(in the rows, 128 means zero)
One turn moves each row of this set onto another row. After a few examples, where does it send each row asked below?
Nila: [148 114 125  80 125 108 139 130 133 123 112 117 165 155 130 142]
vepok: [130 132 153 153 127 137  93 166 110 121 156 104 141 153 136 124]
lefib: [108 132 128 109 150  97 117 171 105 140 141 103 136 119 144 149]
binal: [157 122 125 111 142 144 109 157 101 130 167  98 146 122 129 118]
fazu: [182 106 120 113 127 132 112 140 126 122 135  89 134 151 122 137]
Gola: [145 103 153 105 104 131 109 116 151 127 121 135 140 130 114 134]
rus: [128 103 123 133 126 106 136 154 125 122 131 123  98 177 143 118]
Zeluf: [124 114 143  85 124 128 124 133 130  97 122 130 166 151 142 109]
Lapup: [116 140 124 117 145 107 128 163 108  93 122  91 132 154 137 127]
tolo: [140 101 143 101 121 125 129 125 132 111 140 109 125  91 124 139]
Nege: [139 123  78 113 124 116 129 139 131 132 163 132 113 117 137 129]
neket: [129 125 157 125 117 106 133 112 118 108 130 132 109 173 142 150]
nusor: [108 134 170 100 151 115 113 144 129 134 130 121 127 154 149 161]
dek: [122 113 144 111 136 125 125 138 132 138 135 149  98 181 135 117]
siror: [138 143  96  93 124 126 122 109 122 124 163 149 133 123 134 132]
vuv: [126 124 152 144 110 119 130 146 115 137 152 145 142 188 145 126]
dad: [137 105 138 129 131 132 155 155 144 109 135  97 119 139 112 118]
Gomem: [134 136  96 133 117 116 120 143 122 151 179 140 141 126 142 139]
gunul: [134 146 116 121 145 105 114 174 108 143 130  99 146 166 118 135]
zot: [119 143  96 106 130 121 115 132 130 142 163 153 112 119 129 130]
luzek: [121 121 145 125 122 129  76 147 113 124 151 122 130  99 140 131]
Bazaf: [144 125 135 107 128 136 126 124 114 108 138 137 118 184 130 100]
gem: [123 140 139 134 120 114 109 127 101  98 133 132 112 178 136 120]
Fituk: [104 131 151  97 120 122 119 138 119 134 144 145 175 111 128 124]
givo: [140 111 147  78 151 130 119 141 124 154 152 119 145 121 147 153]
bevin: [131 132 142 148 123 124  83 157 128 144 136 114 115 139 106 135]
nuso: [136 116  94 114 110 117 114 130 135 141 168 149 134 118 156 138]
venor: [161 119 155 102 144 147 136 136 120 121 152  99 152 163 135 137]
Bakuv: [131 160  91 117 124 109 120 123 107 117 167 131 131 122 132 141]
dudo: [129  93 165 124 109 127 105 136 145 111 130 120 130 132 155 141]
vepi: [ 97 138 142 116 117  97 104 148 134 138 112 142 149 140 116 137]
gazaf: [117 137 136 121 136 126 144 154 118 132 151 111 135 104  93 123]
vuziz: [148 134  99 116 119 117 142 125 122 141 175 130 140 127 141 156]
Numez: [126 147 110 116 117 103 121 117 121 137 166 143 133 122 147 165]
Nel: [136  96 133 130 104 113 131 140 124 115 135 134 133 180 162 121]
kezu: [140 128 150 137 121 118 158 131 117 126 147 123 124 184 125 140]
vemom: [138 119 149  98 130 118  79 141 131 150 128 130 146 155 148 156]
gusaf: [140 129 115 132 115 116 135 148 127 112 123 104 146 139  87 112]
vad: [133 118 114  94 126 108 136 147 103 107 138 104 172 117 142 129]
zat: [ 94 133 158 122 135 133 120 163 137 136 135 140 136 147 115 107]

Bazaf turns into gem
gunul turns into vemom
Gomem turns into nuso
Now find these:
vad turns into lefib
dudo turns into dad

